128 stands for zero in the data rows.
Here are some points, each followed by its number:
[113  99  94 152 142 112 127 113 149 119  95  67  81 121 141 149 111 117
 128 112 118  70 132 132  68 137 143 150 143 127  26 170  93  95 131  74
 122  40  97 122 156 146 101  98 180  77 183 146 104 131 157  63 149 109
 114 118 119 144 103  97 137  77 183 124] 0
[ 63  96 100 136 157 111 103 100 171 123  99  75 109 125 133 131 132  97
 138 125 116  83 118 161  81 138 140 157 148 184  43 171  88  78 141  73
 151  47  82 132 162 139 112  94 184  79 191 152  81 131 158  48 155 114
  91 109 114 154 119  77 121  73 178 111] 1
[124 104 116 163 120 141 147 120 148 124 100  69  86 139 142 130 145 137
 146  88 127  60 124 126  85 119 135 147 151 129  33 162 101  79 137  87
 147  32 104 167 144 142 120  82 148 120 184 151 114 152 167 101 140 143
 129 117 130 154 117 103 148  44 159 130] 2
[136 119 138 138 112 133 121 106 131 140 110 147 182 142 121 123 128 120
 170 119 113 129 142 132 129 188 101 128 122 177 168 118 125 147 128 114
 146 115 122 146 152  92 151 129 103 119 111 118 112 122 101 123 117 136
 112 135 131 135 117 127 139 114 115 129] 3
[124 117 121 138 130  92 115 106 148 139 104 163 172 124 120 151  83  94
 142 166 105 129 150 155 101 241 128 119 108 187 143 134 128 162 108 103
 121 122 117  86 155  86 131 132 138  74 102  96  98 120  86  82 122 110
  97 143 131 119 103 115 120 159 144  98] 4
[128 119 139 136 113 148 127 112 114 135 123 143 158 133 126 119 141 119
 162 105 112 123 138 126 138 138  94 126 126 161 191 116 109 150 135 123
 135 125 123 150 129  94 153 119  96 142 114 130 126 126 108 131 121 126
 115 116 124 135 122 139 149 104 109 131] 5
[107  75 103 199 133  93 127 111 147 152 108 153 108 134 147 163  99  69
 125 139  96  66 158 144  29 235 130 127 126 173  97 174  95 146 103  43
 143  68 116  95 150  92 105 107 145  87 120  96  90 148 130  45 136  98
 124 122 143 137 125  83 153 102 189 101] 6
[120  74  99 203 131  96 122 123 128 149 113 147 102 146 146 159 106  77
 112 122 100  72 159 129  43 208 119 134 129 137  98 172  93 151 109  50
 137  68 133  98 152 110 101 130 142  90 122  93  99 145 135  72 138 100
 135 109 143 141 129  89 155 100 190 113] 7
[169 151 124 121 106 148 170 136 114 127 130 113 117 110 124 144 123 144
 144 108 138 118 118 103 138 111 133 129 127  72  99 120 128 126 122 151
 104 129 141 133 115 128 132 128 107 148 117 145 153 131 124 157 135 152
 150 136 138 126 123 156 134 128 116 132] 8
[ 48 111 101 122 203  97  82 128 138 124 146  80  91 117 130 115 131  99
 105 135 114 118 117 160 106  95 140 171 161 125  99 191  94  93 139  96
 142  85 114 116 118 158  70 142 176 122 165 150  98 109 166  83 162 102
 131 112 102 135 186  88 115 130 176 112] 9
[128 135 129 123 124 140 134 115 138 127 114 109 151 130 120 126 138 134
 170 113 121 114 123 133 137 134 116 136 131 160 120 128 118 121 134 134
 133 105 110 155 130 119 142 112 121 124 130 144 123 124 116 127 125 147
 112 131 118 141 127 132 139 106 106 136] 10
[181 150 133 136  60 159 162 162 135 117 127 125 117 147 120 132 142 135
 120 128 154 120  89 101 147  80 153  91 107 113  37  75 166  82 124 142
 125 132 149 134 140 142 151 117 148 143 141 130 141 152 158 187 117 159
 151 141 166 151 102 138 113  94 110 146] 11
[204 189 162  41 106 156 144 138 104  91 129 155 179 102  98 118 108 216
 113 148 154 222 139  96 223  85 124  84  87 112 217  51 175 166 136 234
  53 243 142 113 109 155 163 141  92 143  99 120 186  99  69 219  87 128
 123 159 110  85  67 201 102 205  39 152] 12
[118  79 141 199 106 136 144  99 137 162 108 142 117 146 164 134 140 111
 157  92 105  58 154 128  57 210 123 132 150 146 111 162 113 129 117  54
 185  51 116 172 147  86 141  90  96 119 123 122 102 163 137  73 120 142
 128 120 146 138 125  97 171  56 160 126] 13
[110 140 132 111 148 130 111 131 127 124 151 115 118 126 128 117 142 137
 122 128 132 147 121 124 156  67 127 139 137 112 145 131 119 119 137 143
 125 139 140 128 111 137 121 134 128 158 133 146 124 116 136 141 139 124
 142 119 119 125 153 133 120 138 122 143] 14
[146 103 108 245  24 150 167 164 132 169 135 188 127 186 139 158 146  15
 160 123 115  33  89 129  83 199 113  72 105 162   0 100 141 102 106  58
 198  85 156 148 164  72 162 122 148 132 107  89 116 203 162 138 124 175
 148 114 212 198 150  96 158  24 162 118] 15
[140 122 139 135 139 133 142 116 119 131 124 163 102  96 150 140 101 161
 116 133 127 118 161 126 112 162 140 111 128  83 151 129 131 160 113 142
 113 147 124 111 109 118 127 110 108 124  95 120 151 149 102  97 116 126
 140 114 122 104 120 136 138 154 127 115] 16
[129 122 137 143 113 142 127 106 128 139 116 146 178 134 115 123 139 122
 173 117 111 127 140 133 137 168  94 125 119 186 169 119 110 142 132 118
 138 115 125 149 143  92 150 123  97 130 108 125 113 125  97 125 120 135
 108 130 125 142 128 127 143 108 108 129] 17
[ 82  79 102 209  99  58 118 125 182 159  93 196 147 151 155 176  92  17
 133 192  89  65 134 180  32 255 161 101 114 209  59 153 142 146  83  28
 174  62 108  66 185  67 129 115 193  45 110  73  58 151 128  26 140 107
 103 136 178 150 116  67 122 113 195  77] 18
[185 181 162  35 118 133 109 142 115  90 127 166 191 116  96 107 102 206
  96 168 159 245 136 112 224  97 130  89  91 117 234  56 182 170 136 230
  68 245 141  95 118 158 158 158 107 133 107 110 169  90  74 208  99 116
 115 154 109  82  74 185  84 223  52 149] 19
[164 109 100 172  93 155 157 145 114 119 108  76  57 132 139 141 132 125
 126  76 140  52 107  93  80  83 133 127 137  71   0 134 100  90 133  89
 117  48 127 141 142 152 113 104 155 126 177 146 137 147 172 128 145 131
 165 101 151 157 115 115 153  43 164 142] 20
[131 121 134 140 145 124 150 142 112 127 150  97  51 107 162 135 134 151
  99 113 143  97 130 116 100  89 157 144 157  28  91 162 141 114 117 119
 132 104 141 141  99 148  98 118 122 152 128 153 144 141 163 119 138 137
 174 125 135 109 155 130 134 130 151 128] 21
[158 127 110 139 126 137 154 141  89 128 137  78  71 111 143 146 127 131
 127  82 141  96 125  86 101  76 127 154 143  31  77 152 116 128 126 117
 108  95 152 144 116 147 102 139 107 140 131 155 150 115 148 150 145 130
 172 118 137 121 145 149 151 111 153 145] 22
[151 130 108 134 131 137 158 134 101 132 129  82  81 106 134 154 122 128
 138  91 136  96 127  95 103  95 130 158 144  42  68 161 110 125 121 121
 104  93 143 136 114 143  98 133 111 131 127 156 147 114 140 143 149 132
 167 124 134 123 146 145 148 114 149 135] 23
[161 127 113 144 134 136 154 139  96 127 135  82  72 108 140 148 125 136
 124  91 143  98 129  93 103  82 130 153 145  37  78 158 115 122 123 123
 107  93 149 139 111 143  91 138 109 144 129 149 151 118 149 144 147 134
 172 123 132 121 146 140 145 120 153 136] 24
[118 118 137 139 126 125 122 112 119 139 134 127 160 140 123 126 133 109
 151 120 104 124 144 131 129 149  86 131 127 179 180 125 102 149 140 106
 139 133 123 153 134  95 149 121 105 128 115 126 114 129 112 105 122 125
 101 121 116 133 121 133 149 110 124 136] 25
[ 96 100 120 152 132 132 128 108 164 117  94  84  96 130 140 130 144 127
 149 101 120  69 125 138  86 128 150 148 153 157  45 162  96  76 133  81
 147  33  92 147 154 137 118  77 161 107 183 152  94 145 158  80 145 129
 114 119 125 146 117  90 138  49 158 123] 26
[179 128 145 123 102 148 169 131  92 147 112 104 103 130 147 123 141 127
 114  86 178 137 107 105  72 108 142 175 133  82 157 124 174 131 125 118
 156 145 116 183 132 167 144 155  80  90 136 141 174 104 159 171  96 163
 115 153 138  97  87 152 150 146 122 146] 27
[172 128 120 166  75 156 154 140 102 141 131 155 152 140 111 140 130  97
 144 108 120 108 122 107 132 149  90  99 101 142 106  94 120 144 126 116
 123 144 150 134 135  99 146 137 111 132 101 110 146 147 118 159 112 141
 134 128 152 151 123 138 155 100 113 136] 28
[ 92  73 105 191 143  95 130 101 132 157 127 128  96 126 154 164 110  69
 129 122  95  61 165 136  43 195 116 138 137 164  92 179  84 150 115  40
 145  74 113 118 149  96 111 106 135  86 116 113  98 146 133  33 134  97
 115 113 126 135 118  94 166  92 193 110] 29
[146 132 118 125 127 145 137 120 116 122 114 111 123 110 116 131 121 138
 143 105 131 117 130 117 126 124 117 135 126 121 103 125 109 127 135 134
 104 116 121 128 128 131 119 121 123 117 134 141 138 123 113 131 131 128
 131 125 123 130 119 135 139 122 120 126] 30
[185 192 158  40 120 132 140 130 139  94 120 160 195  97  97 127  99 214
 112 175 144 227 148 117 211 138 135  89  92 134 212  64 177 171 128 229
  56 241 121  95 111 145 159 134 107 119  95 113 168 103  63 170  91 133
  94 175 102  76  66 194  90 220  47 135] 31
[145 134 107 132 139 129 155 127 110 128 121  85  92 100 132 149 116 132
 140  97 131  97 131 107 100 117 131 162 150  52  82 170 107 124 123 123
 106  89 134 130 119 131 100 130 111 126 136 154 141 115 134 123 150 130
 154 130 128 117 143 139 147 122 153 124] 32
[122 150 139 106 134 142 155 122 131 133 131 122 112  93 141 141 123 145
 145 130 138 128 123 130 140 115 153 137 144  81 116 137 138 121 121 155
 121 145 112 133 107 133 130 107 113 140 118 154 147 140 122 118 131 147
 129 133 127 110 133 149 125 139 116 118] 33
[131 158 133  94 147 107 144 112 145 132 127 137 171 101 114 145 109 151
 137 159 122 164 141 139 146 180 136 137 123 147 175 135 140 147 116 154
 108 164 124 106 118  99 129 126 115 116 103 131 129 121  93 110 126 135
 106 172 113  99 117 149 108 184 110 113] 34
[ 70 138 117 135 133 125 127 124 153 149 133 106 149 129 122 128 149  70
 171 133 120 107  91 162 129 140 132 153 146 163  79 152 129  86 132 112
 174 100 105 149 137 108 130 127 148 117 145 153 105 132 149 105 148 155
 102 137 135 154 162 106 116  99 145 104] 35
[156  90 109 154 125 150 147 130 106 106 106  65  29 119 152 133 129 152
 100  73 139  65 132  90  72  64 138 140 151  43  37 154  91 102 135  85
 110  50 126 135 132 169  94  92 146 129 178 156 137 132 173 114 145 104
 172  94 133 135 104 115 158  59 174 144] 36
[ 99  80  96 187 156 120 134  92 117 155 124 119  88 124 150 155 120  99
 137  91 107  66 161 122  57 182 103 151 137 126 105 181  69 151 123  67
 138  73 116 131 136 111 104 110 114  93 124 129 119 146 126  54 144 104
 119  96 124 135 133 100 164  85 181 123] 37
[ 91 130 134 101 164 103  89 137 157  99 155  93 117 140 126 113 139 164
  96 161 114 156 132 130 178  39 137 119 137 135 133 124 106 103 145 143
 107 132 141 102 120 149 109 116 185 168 161 144  92 114 143 111 151  91
 125 108 102 138 134 117  88 126 139 140] 38
[182 155 135  98 108 158 155 132 112 108 117 125 124 108 114 129 113 179
 133 115 150 141 128 100 159 100 132 114 116  89 110  98 137 130 131 170
  86 150 136 127 120 145 136 121 111 137 125 135 161 122 106 175 117 140
 141 134 128 117 101 162 126 139  92 139] 39
[  0 184 183   0 196  57   0  99 255 138 150 231 255 205  67  22 196  24
 152 255 100 255  46 255 255 177 146 109 101 255 255  54 218  69 169 195
 255 255  22 130 168 101 226 165 225  79 167 105  21 111 110  89 109 142
   0 175  78 174 148  55   0 230  47  65] 40
[135 107 109 254   9 139 170 166 148 174 130 192 152 188 134 166 150   0
 169 139  97  23  84 149  77 222 113  60  98 217   0  97 141  95 104  43
 206  74 143 148 175  53 173 117 158 117 106  84  97 204 166 123 123 176
 124 131 213 209 140  91 153  20 158 111] 41
[ 57  82  92 196 134  61 106 101 184 165 100 162 158 155 136 164 101  15
 144 179  77  75 135 187  40 255 128 130 119 249  97 169 107 139 105  29
 177  64  89  89 178  66 128 118 180  38 128  90  53 143 125   7 147 103
  72 130 148 159 128  64 129 102 196  83] 42
[173 145 123 128  98 154 160 140 101 124 132 110 109 117 120 139 129 134
 135  99 142 124 116  94 132  83 124 128 122  79  94 113 129 126 126 144
 102 133 149 132 116 137 126 138 105 144 119 144 153 120 125 180 127 135
 163 132 139 123 128 153 140 126 113 144] 43
[131 113 106 255   0 131 173 186 166 183 126 224 179 216 127 178 151   0
 186 173 102  16  51 161  83 248 127  36  81 253   0  66 174  88  92  37
 232  76 144 140 196  38 201 123 182 100 101  70  82 210 170 139 125 194
 116 140 252 231 139  82 135   6 153 100] 44
New points follow, each followed by the numbers of its five nearest points above, nearest first.
[150 169 149  77 113 146 138 118 122 130 121 144 190 121 108 116 131 149
 153 132 139 186 118 127 181 132 115 132 117 152 199  96 157 146 134 183
 122 188 117 140 124 122 165 141  85 125 111 136 150 107  95 173 113 154
 100 160 119 106 104 163 115 166  75 134] --> 34 39 5 31 17
[138 116 115 136 133 102 120 113 130 130 111 153 152 125 120 148  91 116
 127 145 113 128 155 130  97 208 121 124 112 153 144 130 117 169 113 108
 109 128 132  93 145 108 122 137 130  94  98  96 114 119  90 107 116 104
 127 136 128 118 114 125 135 154 132 117] --> 4 3 16 34 25
[ 85 134 126  93 180  94  75 141 161  94 162 100 110 144 128 108 133 167
  94 169 121 158 133 130 187  22 138 119 137 111 131 127 100 104 145 160
  99 143 143  92 111 151 108 123 189 175 160 140  97 123 145 103 157  87
 133  91  97 139 150 116  86 135 138 139] --> 38 14 9 33 30
[172 157 157  80 130 144 154 127 105 113 142 143 124  99 133 122 116 199
 105 129 146 173 145 103 169  99 138 115 122  75 196 104 153 161 123 190
  88 196 146 122  88 137 133 123  87 155  93 137 172 120  97 172 106 127
 146 152 116  79 105 178 122 184  83 142] --> 39 12 33 8 16
[182 152 145  93 105 164 147 137 116 102 118 133 119 106 126 123 110 190
 121 125 147 153 134 100 166  94 137 102 117  87 123  84 144 135 134 177
  85 168 130 120 120 149 144 108 120 138 124 136 167 129 108 162 107 133
 133 126 123 108  83 166 127 139  93 140] --> 39 8 43 33 30
[105 136 113 126 140 135 151 120 132 137 121 102 101  97 139 145 133 111
 156 113 128  98 116 131 109 119 143 157 152  91  95 160 116 115 122 126
 129  94 111 132 113 128 115 114 121 124 134 165 132 125 138 110 155 140
 135 128 128 124 149 131 136 119 141 118] --> 32 33 30 23 10
[145 129 120 119 132 139 142 118 113 115 114 107 113 106 127 138 110 139
 139 108 130 115 137 118 116 115 123 139 128 112 128 132 108 134 132 136
  96 117 117 123 129 134 119 120 114 121 130 145 142 116 113 128 128 119
 129 120 116 124 108 145 139 133 123 126] --> 30 8 33 10 32
[115  71 112 200 123 110 122 112 124 151 116 156  91 132 146 152 109  79
 108 117 101  69 155 128  33 207 133 128 130 147 107 176  88 147 106  45
 136  66 128  96 140 109  90 104 131 102 117 100  97 148 133  64 132  90
 143 117 144 127 132  89 159  95 180 117] --> 7 6 29 37 13
[122 146 147  95 114 151 137 110 156 116  97 117 146 119 123 118 138 163
 164 123 143 139 114 131 155 115 159 135 134 142 108 119 140  92 134 151
 132 110 104 133 143 134 149  89 133 129 158 155 117 130 121 130 130 143
 108 138 128 124  91 131 109 107 102 118] --> 10 30 33 14 8
[154  97 103 240  34 155 163 168 119 164 136 174 118 180 138 154 145  24
 150 110 115  37  94 113  78 176 109  80 107 151   4 105 129 111 111  56
 181  85 157 143 159  82 152 130 144 137 116  94 123 187 166 139 127 155
 156 105 200 195 143 105 164  30 164 129] --> 15 41 44 28 13
[ 74 115  94 126 199 110  90 137 118 126 148  74  62 120 131 109 130 110
  88 116 134 120 113 149  94  75 137 184 163  86  95 187 103  93 141 111
 144 103 119 125 109 173  63 159 164 128 170 149 131 120 178 107 153 115
 145 105 102 133 187  89 125 144 184 116] --> 9 21 32 14 24
[140  70 129 197  98 129 139 107 119 166  89 134 131 159 157 127 133 101
 160  77 120  70 147 118  40 239 113 152 141 134 129 163 123 146 118  42
 188  45 120 164 171  97 142 121  96  91 140 110 102 133 138  90 123 139
 128 116 158 135 109 102 173  68 171 125] --> 13 7 37 29 6
[137 168 156  71 137 138 149 117 126 122 133 145 158  94 124 133 117 168
 136 153 132 174 140 132 172 127 140 116 123 129 192 108 148 154 123 186
  98 191 116 122 102 124 144 115  95 141  95 140 152 121  90 139 112 134
 108 164 107  92 103 166 114 183  76 124] --> 34 39 33 31 16
[168 118 120 136 121 139 135 144  88 118 138  95  96 134 127 127 132 141
 108 101 143 123 131  96 121  67 101 132 124  90 120 119 116 135 138 123
 103 127 150 144 128 156 121 144 120 140 126 127 151 108 142 170 122 119
 157 115 126 136 124 144 151 124 130 156] --> 43 8 22 24 30
[178 154 133 100 121 147 140 146  98 113 136 115 117 114 121 122 119 170
 113 110 153 158 123  91 154  78 131 129 126  50 145 111 144 137 131 168
  90 163 152 122 112 154 121 149 105 157 125 135 162 112 122 181 124 129
 158 127 129 107 118 166 123 155 110 142] --> 39 43 8 14 33
[  0  79 105 180 163  56  60  91 205 174 117 169 194 174 124 131 130   0
 150 197  68  95 124 229  70 255 123 140 131 255 132 174 104 104 122  25
 225  76  73 111 182  64 136 119 196  51 146  94  25 152 141   0 150 108
  37 125 128 174 151  31 107 103 190  71] --> 42 18 6 29 1
[ 98  83 137 200 117 136 141  98 137 158 123 140 109 136 162 140 154 107
 157  96  96  56 158 133  71 180 117 130 148 156 102 162  98 123 120  65
 177  58 117 165 137  88 136  78 102 133 120 130 101 172 138  64 126 141
 122 113 137 142 136 100 173  48 159 125] --> 13 37 29 7 26
[105 114 115 138 157  93 103 150 119 134 147 100  95 148 142 118 140 103
  94 137 137 124 110 135 110  94 139 153 145  97 110 145 142 111 126 109
 159 104 149 134 127 144 104 167 153 133 144 127 113 115 172 135 149 123
 157 117 139 138 168 108 114 145 169 130] --> 14 9 21 32 24
[116 131 136 122 127 132 122 112 145 118 109 120 152 126 115 119 134 136
 151 127 117 124 126 144 136 149 126 130 132 172 134 132 120 113 132 122
 133 102 114 141 135 118 135 112 131 130 135 134 109 121 119 121 127 132
 116 138 118 135 131 119 131 117 111 125] --> 10 17 3 30 25
[168 189 164  38 121 141 141 120 117 110 130 180 210  90  93 123 107 188
 132 166 136 233 144 124 222 142 125  97  96 139 255  78 170 183 126 225
  69 248 128  97  97 124 156 138  76 137  81 121 169 100  50 183  97 128
 104 185 103  69  88 196  98 230  40 129] --> 31 19 12 34 39
[143  75 128 198  92 131 139 103 122 165  84 136 143 155 150 132 135  99
 164  75 120  68 145 119  39 237 108 152 141 150 129 158 119 143 118  43
 186  41 116 169 176  92 148 125  91  83 138 109 103 135 136  89 122 144
 121 128 157 142 110  98 176  64 169 128] --> 13 7 37 29 6
[ 32 137 124  65 255  56   3 170 126  78 255 136  87 147 108  79 130 180
   0 225  95 240 159 153 252   0 107  98 129 125 255 122  75 147 158 205
  60 255 205  35  38 180  47 184 213 255 109  97 112 113 144 129 156  23
 165  68  46 125 245 110  62 236 128 157] --> 38 14 19 9 34
[124 126 135 138 117 149 123 103 127 139 118 142 175 134 114 123 136 124
 175 109 115 127 136 131 145 165  95 126 123 167 153 125 111 145 137 129
 141 126 127 148 137  95 147 124  95 134 117 130 122 131  95 126 126 142
 110 120 128 137 129 132 140 103 112 129] --> 17 3 5 25 10
[190 168 153  96  90 160 158 144 100 117 139 151 155 117 109 125 125 166
 127 125 141 169 122 102 184 104 126  96 102 107 155  83 159 141 125 184
  93 184 161 127 109 126 140 139  91 163  91 124 165 126  98 212 101 147
 148 161 133 110 107 173 119 164  70 139] --> 39 43 8 12 33
[124 162 127  85 151 117 134 105 135 134 124 134 169 100 113 140 111 138
 155 149 124 170 133 135 158 154 134 143 121 135 177 126 136 150 122 170
 108 171 119 109 119 109 141 138 107 112 107 140 135 113  87 118 133 131
 106 154 114 102 117 151 111 183 105 112] --> 34 33 16 30 3
[205 196 159  43  88 164 146 148 114  95 123 164 194 114  97 118 110 198
 127 153 155 221 125 101 229  94 125  82  86 114 210  44 178 169 137 234
  57 251 138 109 112 152 179 146  95 142 103 116 185 105  73 218  92 137
 112 156 120  94  71 207 102 195  36 150] --> 12 19 31 39 34
[111 132 169 106 132 131  94 126 178 106 110  95 161 153 132  87 159 195
 160 123 119 145 126 131 168  96 146 141 159 141 163 131 134  97 149 132
 147  84 120 151 140 133 144 102 146 168 180 143  82 116 143 120 131 137
 118 128 113 128 133 118 112  88 107 149] --> 10 14 38 5 30
[135 128 135 132 128 150 162 129 109 150 121 103  74 108 161 128 141 130
 129  87 165 105 107 116  81 127 162 169 159  42  87 151 169 112 123 118
 169 113 113 176 122 155 128 134  98 104 142 157 163 132 162 134 125 172
 140 131 146 104 131 137 143 126 148 126] --> 21 27 32 23 24
[153 147 145 149  42 146 142 184 153 120 135 158 134 187 118 111 169  96
 109 153 154 129  61 134 162  70 156  76 103 168  52  60 186  60 127 137
 167 136 153 144 151 141 161 132 172 155 149 114 119 156 180 215 113 164
 140 149 182 177 126 112  96  91 104 141] --> 11 28 43 8 10
[111 123 127 134 141 104 132 116 146 145 103 102 128 123 147 135 133 109
 142 121 139 116 117 150  71 185 153 178 153 122 113 169 152 113 118  97
 169  83 103 153 150 128 124 139 120  80 144 142 110 107 148 101 136 151
 108 154 136 112 131 115 131 135 156 115] --> 35 10 30 32 3
[145 123 133 133 115 148 162 129  98 151 107  95  92 115 149 128 145 109
 140  76 158 102 101 113  73 119 146 180 150  72 117 149 156 114 125 104
 162  99 110 173 131 147 132 139  93 101 145 156 154 113 163 148 125 161
 140 139 146 112 119 136 156 123 138 125] --> 27 32 23 22 24
[132 121 150 138  99 140 129 108 137 140 100 160 180 134 127 124 132 127
 179 120 121 127 137 132 123 201 114 126 126 164 170 120 135 149 122 117
 156 113 116 150 150  95 162 113  92 114 110 118 113 128  96 123 117 146
 110 134 140 128 112 131 139 112 104 126] --> 3 17 5 25 10
[118  76 129 196 100 130 132  94 125 163  97 135 132 148 153 137 146  84
 170  85 115  66 143 119  53 199 112 145 141 153 115 154 109 138 117  48
 185  49 112 162 167  94 148 109  94  99 129 124  98 140 134  78 128 131
 118 112 154 143 116  99 168  61 166 126] --> 13 37 29 7 6
[ 75 103  90 120 230 106  74 149 112 126 157  83  30 121 134  99 133 116
  41 117 157 139 105 150  75  49 154 193 157  70 115 191 114  94 139 118
 142 131 120 117  98 212  44 189 173 125 171 132 153 112 195 119 154 105
 157  91  97 127 208  81 117 172 190 122] --> 9 21 14 24 38
[ 48  99 110 219  63 126 117 135 175 180 128 192 192 191 116 129 169   0
 186 159  90  56  73 196 101 228 109  94 106 255  50 115 131  75 123  44
 243  85 107 152 183  51 176 116 171 111 131  98  66 195 160  87 133 167
  75 119 181 218 161  58 132  32 157  90] --> 41 44 15 42 18
[199 156 137 113  72 164 155 146 121 104 109 144 150 130 102 128 122 160
 136 122 147 148 114 103 167 113 123  92  94 127 109  69 148 125 131 166
  92 158 138 122 135 138 150 121 127 132 129 117 155 131 110 192 106 145
 127 139 141 133  86 156 125 126  81 137] --> 39 43 8 11 28
[174 130 121 161  68 161 158 151 106 136 127 162 147 144 116 138 128 107
 146 114 121 104 118 112 130 165  98  92 105 126 110  93 124 141 123 120
 127 141 152 135 128  95 151 132 112 147 106 102 148 151 121 165 116 148
 146 125 153 154 124 141 154 105 110 132] --> 28 8 5 43 17
[ 43  81  96 195 142  64 100  99 192 167 101 166 171 154 132 158 110  14
 151 181  78  77 134 197  52 255 134 132 122 255 103 172 109 130 106  34
 187  66  86  88 181  69 130 116 185  50 131  87  48 149 126  12 146 110
  67 131 145 160 138  55 126 105 190  77] --> 42 18 6 29 7
[171 153 130  90 121 151 144 131 119 104 108 113 135 107 116 129 109 173
 136 123 140 151 126 111 154 110 131 124 117  88 137 109 131 139 133 170
  85 152 123 117 121 142 133 124 122 124 134 139 156 115 103 153 123 127
 128 128 117 115  96 160 123 151  99 132] --> 39 8 30 33 43
[183 164 141  81 122 144 163 124 102 115 135 128 153  97 108 134 110 183
 130 125 139 173 142  99 177 117 117 121 113 104 183  99 138 158 126 182
  77 188 142 125 108 123 139 133  83 144  93 135 166 111  86 174 112 133
 136 159 114  96 102 174 127 179  77 142] --> 39 34 12 8 31
[103 118 120 138 134  95 107 106 158 143 106 170 187 132 113 143  99  84
 142 172  99 136 142 167 109 240 124 121 113 220 153 137 126 154 116 100
 133 129 109  89 156  89 128 129 150  77 111  98  93 121  92  76 122 113
  82 149 127 128 114 106 118 151 136  99] --> 4 3 17 25 34
[111 115 123 139 142 111 119 106 146 135 110 162 161 125 115 138 106 105
 137 152 101 133 148 157 104 212 122 123 114 207 178 139 110 153 117 105
 120 128 111  95 135  98 124 122 135 101 105 102 105 128  96  94 117 112
  98 147 117 123 121 111 134 150 121 107] --> 4 3 25 17 34
[118  83 120 202 112 129 132  98 136 160 107 129 136 149 145 139 141  97
 172  85 105  63 151 125  64 205 100 146 135 169 102 164  98 129 120  62
 174  48 120 166 159  86 134 105 100 114 125 119  97 151 130  82 127 140
 118 119 138 151 135  95 172  52 164 131] --> 13 37 29 7 6
[  0 170 158 100 112  67   7 144 255 178 171 220 255 255  75  40 239   0
 194 255  90 208   0 255 251 182 142  99 110 255 181  59 222   0 160 113
 255 195  46 181 196  59 242 166 255  95 176 108   0 157 195 100 133 199
   0 171 148 253 204  13   0 116  91  65] --> 40 35 3 42 44
[ 50 106 107 136 207  79  66 151 140 103 184  79  60 131 140 116 139 135
  79 154 100 110 138 146 145  41 134 136 167  78  81 184  87  94 138 113
 121  85 164  97  94 149  57 135 196 198 152 139  84 125 177  86 179  84
 185  90 105 145 223  94 109 127 180 131] --> 9 38 21 14 24
[ 80 159 136  78 156 105 116 112 175 128 116 133 186 114 114 122 122 125
 148 174 123 172 117 176 168 161 149 139 133 188 165 131 147 114 131 157
 139 157  94 114 135 112 139 126 148 111 135 138 105 121 111 101 134 136
  73 155 107 118 125 123  88 171 107  99] --> 34 10 3 4 17
[ 92 130 110 132 166 114 106 137 132 120 161  92 102 127 131 126 141 124
 132 125 113 112 125 129 147  64 120 145 152  87  95 159  96 107 138 130
 119  99 146 123 108 131  96 136 143 175 140 151 108 125 149 113 168 114
 156 103 118 143 191 119 120 110 154 132] --> 14 9 38 32 21
[ 82  77 118 193 141 124 114  97 124 162 133 122 115 143 147 136 148  83
 145  96  99  69 153 132  67 160  93 145 144 171 113 171  77 125 132  53
 170  71 118 161 142 101 123 105 115 115 131 130  98 155 144  54 138 118
 110 101 121 146 141  92 169  58 175 133] --> 37 13 29 7 6
[164 125 122 142 110 149 162 135  94 148 106  89  87 123 146 127 143 116
 133  70 172 107  96 104  63 122 143 184 149  48 108 151 159 117 123 110
 162 102 115 179 134 160 130 153  87  93 144 147 164 113 164 161 124 162
 145 138 150 109 122 135 156 121 147 137] --> 27 22 23 24 32
[ 85  74  83 131 255  74  21 202  67  97 229  70   0 155 147  71 130 163
   0 136 152 166 132 128  93   0 143 169 158   0 153 192  94 105 147 123
 103 166 197  72  54 255   0 238 223 213 171  96 159 111 242 150 159  46
 238  41  81 131 255  63 111 212 224 149] --> 9 21 38 14 24
[135 101 110 149 138 149 157 120 132 114 105  75  31  99 166 148 118 170
 120  88 139  59 136 107  77  99 159 136 160  35  14 161 106 101 127 104
 114  59 104 137 126 163 105  72 148 119 169 160 144 159 161  78 149 127
 154  94 131 128 114 119 150  67 168 129] --> 36 20 2 0 21
[ 81  78 114 191 150 115 101 110 122 152 151 121 101 149 153 130 146  97
 142 101  96  65 157 125  94 131  90 134 144 137 120 163  71 136 135  73
 161  74 134 146 125  95 121 109 129 148 130 126  98 152 144  58 149 107
 134  76 125 157 166  97 158  60 179 135] --> 37 29 13 7 26
[125 118 134 137 142 118 136 107 134 135 120 153 125 104 136 144 109 133
 122 140 106 121 158 139 105 192 131 117 122 150 156 135 124 158 112 116
 115 135 118 107 119 105 122 106 122 107  97 117 126 140 100  84 112 116
 113 140 115 110 112 126 140 149 127 114] --> 16 4 34 25 3
[ 92  67 107 203 115  73 107 124 146 156 115 174 120 154 151 158 103  45
 109 160  99  72 148 152  46 244 138 116 124 164  81 161 124 143 103  33
 171  73 129  90 171  88 115 119 170  72 118  83  73 148 141  45 136  95
 120 119 165 139 126  76 135 102 201  95] --> 6 7 18 29 42
[ 11 141 192 114 118 100   1 211 166 149 241 224 203 255 110   0 250  29
  46 234 164 248  20 226 255   0 121  78 102 255 238  18 246  45 164 168
 255 255 177 199 135 156 191 242 192 210 147  77  90 150 230 255  97 179
  87 119 156 218 234  60  26 165  85 151] --> 40 38 14 35 11
[106  99 129 162 128 138 130 125 151 112 124  84  61 131 155 123 147 147
 119 102 117  62 128 125 100  88 145 127 158 107  33 157  99  74 139  86
 144  44 113 152 130 139 106  69 160 140 179 161 102 158 175  81 146 123
 137 105 127 145 131  99 138  41 166 139] --> 2 26 0 20 36
